In the data rows, the value 128 means zero.
Here is the table:
[139 114 139 131 138 127 131 141 124 149 117 136]
[123  98  46  78 117 103 116 105 100 108 124 100]
[125 103 129 132 139 128 132 119 127 136 124 130]
[120  99 134 136 138 121 132  99 126 141 123 128]
[186 142  31  59  99 110 123 205  93 114 138 107]
[120  99 112 121 131 119 130  99 127 129 123 120]
[152 110   0  47  93  90 113 116  88 100 139  85]
[119 110 158 137 131 119 122 126 130 101 170 121]
[ 52 155 166 175 131 151 132  81 162 126  80 155]
[127 144 190 101 103  99 127 176 138  72 194 109]
[ 95 124 140 153 147 157 140 109 137 143 108 141]
[173 126 160 148 120  91  96  87 150  74 172 117]
[194 138   2  30  83  85 112 199  73 104 136  93]
[117 111 153 142 135 107 118 102 132  99 126 124]
[120 122 161 124 125 119 125 154 127  98 172 121]
[116  95 120 126 132 116 130  91 125 129 123 119]
[ 73 132 168 163 137 138 130 104 151 125  95 148]
[ 93 134 126 158 150 168 143 101 136 154 103 147]
[133 138 150 104 113 115 123 179 128  89 173 117]
[154 151  61  50  88 106 111 207 114  93 137 102]
[134 171 219 102  91  98 116 205 144  53 239 112]
[121 143 134 147 148 169 146 135 123 172  99 143]
[203 134 136 147 116  96  84  78 157  70 192 117]
[102 113 139 143 137 120 124 113 131 119 123 137]
[137 132 138 119 131 140 128 166 117 178  87 128]
[116 140 134 157 122 110 114  90 149 111 124 148]
[143 133 166 160 111  88 103  99 172 113 139 146]
[125 148 170 154 144 168 151 120 126 179  92 132]
[176 121  15  77  98 105 125 144  96 102 153  90]
[178 139 214 157  92  52  86  92 194  82 159 128]
[127 169 139 154 145 188 159 140 126 202  81 153]
[120 139 137 144 148 161 145 136 123 169 101 136]
[135 110 115 126 135 134 134 137 129 132 127 129]
[149 124 147 127 131 124 124 169 117 157 101 135]
[111 187 143 177 165 225 186 124 141 233  74 169]
[ 69 177 131 184 157 214 162  76 152 192  73 168]
[112 156 158 163 155 187 159 130 133 180  94 153]
[129 110 141 136 140 124 129 129 118 150 114 133]
[ 98 127 127 153 149 165 142 109 132 153 105 144]
[112 127 175 125 118 108 121 145 125  84 197 114]
[134 110 115 126 135 135 134 138 129 131 128 129]
[137 125 147 135 142 137 133 153 118 153 108 133]
[181 128  26  45  92  97 120 168  80 111 137  98]
[137  99  44  69 113  95 110 122  96 111 124 103]
[114 111 160 135 131 118 124 125 127 100 171 121]
[129 107 153 140 131 106 115 110 140 108 134 125]
[123 101 132 134 139 125 132 108 127 138 123 130]
[ 95 139 114 161 154 180 150  95 131 166 101 152]
[ 90 118 155 149 139 134 129 109 139 122 110 139]
[130 111 141 135 139 128 128 135 119 148 113 133]
The rows fall into hidden groups. Groups can overlap: rows of different groups may look alike. Groups are numbered from 0 in the order they first appear among the rows asked about.
Rows drawn again from the table, each followed by its group:
[135 110 115 126 135 134 134 137 129 132 127 129] 0
[ 98 127 127 153 149 165 142 109 132 153 105 144] 1
[130 111 141 135 139 128 128 135 119 148 113 133] 2
[120 122 161 124 125 119 125 154 127  98 172 121] 3
[178 139 214 157  92  52  86  92 194  82 159 128] 4
[112 127 175 125 118 108 121 145 125  84 197 114] 3
[143 133 166 160 111  88 103  99 172 113 139 146] 1
[154 151  61  50  88 106 111 207 114  93 137 102] 5
[137 132 138 119 131 140 128 166 117 178  87 128] 2
[ 90 118 155 149 139 134 129 109 139 122 110 139] 1
[ 95 124 140 153 147 157 140 109 137 143 108 141] 1
[120  99 112 121 131 119 130  99 127 129 123 120] 0
[173 126 160 148 120  91  96  87 150  74 172 117] 4
[ 95 139 114 161 154 180 150  95 131 166 101 152] 1
[ 93 134 126 158 150 168 143 101 136 154 103 147] 1
[116  95 120 126 132 116 130  91 125 129 123 119] 0
[194 138   2  30  83  85 112 199  73 104 136  93] 5
[152 110   0  47  93  90 113 116  88 100 139  85] 0
[120 139 137 144 148 161 145 136 123 169 101 136] 2
[133 138 150 104 113 115 123 179 128  89 173 117] 3
[176 121  15  77  98 105 125 144  96 102 153  90] 5
[116 140 134 157 122 110 114  90 149 111 124 148] 1
[137  99  44  69 113  95 110 122  96 111 124 103] 0
[123 101 132 134 139 125 132 108 127 138 123 130] 0
[ 73 132 168 163 137 138 130 104 151 125  95 148] 1
[149 124 147 127 131 124 124 169 117 157 101 135] 2
[120  99 134 136 138 121 132  99 126 141 123 128] 0
[121 143 134 147 148 169 146 135 123 172  99 143] 2
[181 128  26  45  92  97 120 168  80 111 137  98] 5
[129 110 141 136 140 124 129 129 118 150 114 133] 2
[129 107 153 140 131 106 115 110 140 108 134 125] 4
[123  98  46  78 117 103 116 105 100 108 124 100] 0
[134 171 219 102  91  98 116 205 144  53 239 112] 3
[139 114 139 131 138 127 131 141 124 149 117 136] 0
[203 134 136 147 116  96  84  78 157  70 192 117] 4
[134 110 115 126 135 135 134 138 129 131 128 129] 0
[111 187 143 177 165 225 186 124 141 233  74 169] 2
[137 125 147 135 142 137 133 153 118 153 108 133] 2
[117 111 153 142 135 107 118 102 132  99 126 124] 4
[ 69 177 131 184 157 214 162  76 152 192  73 168] 1
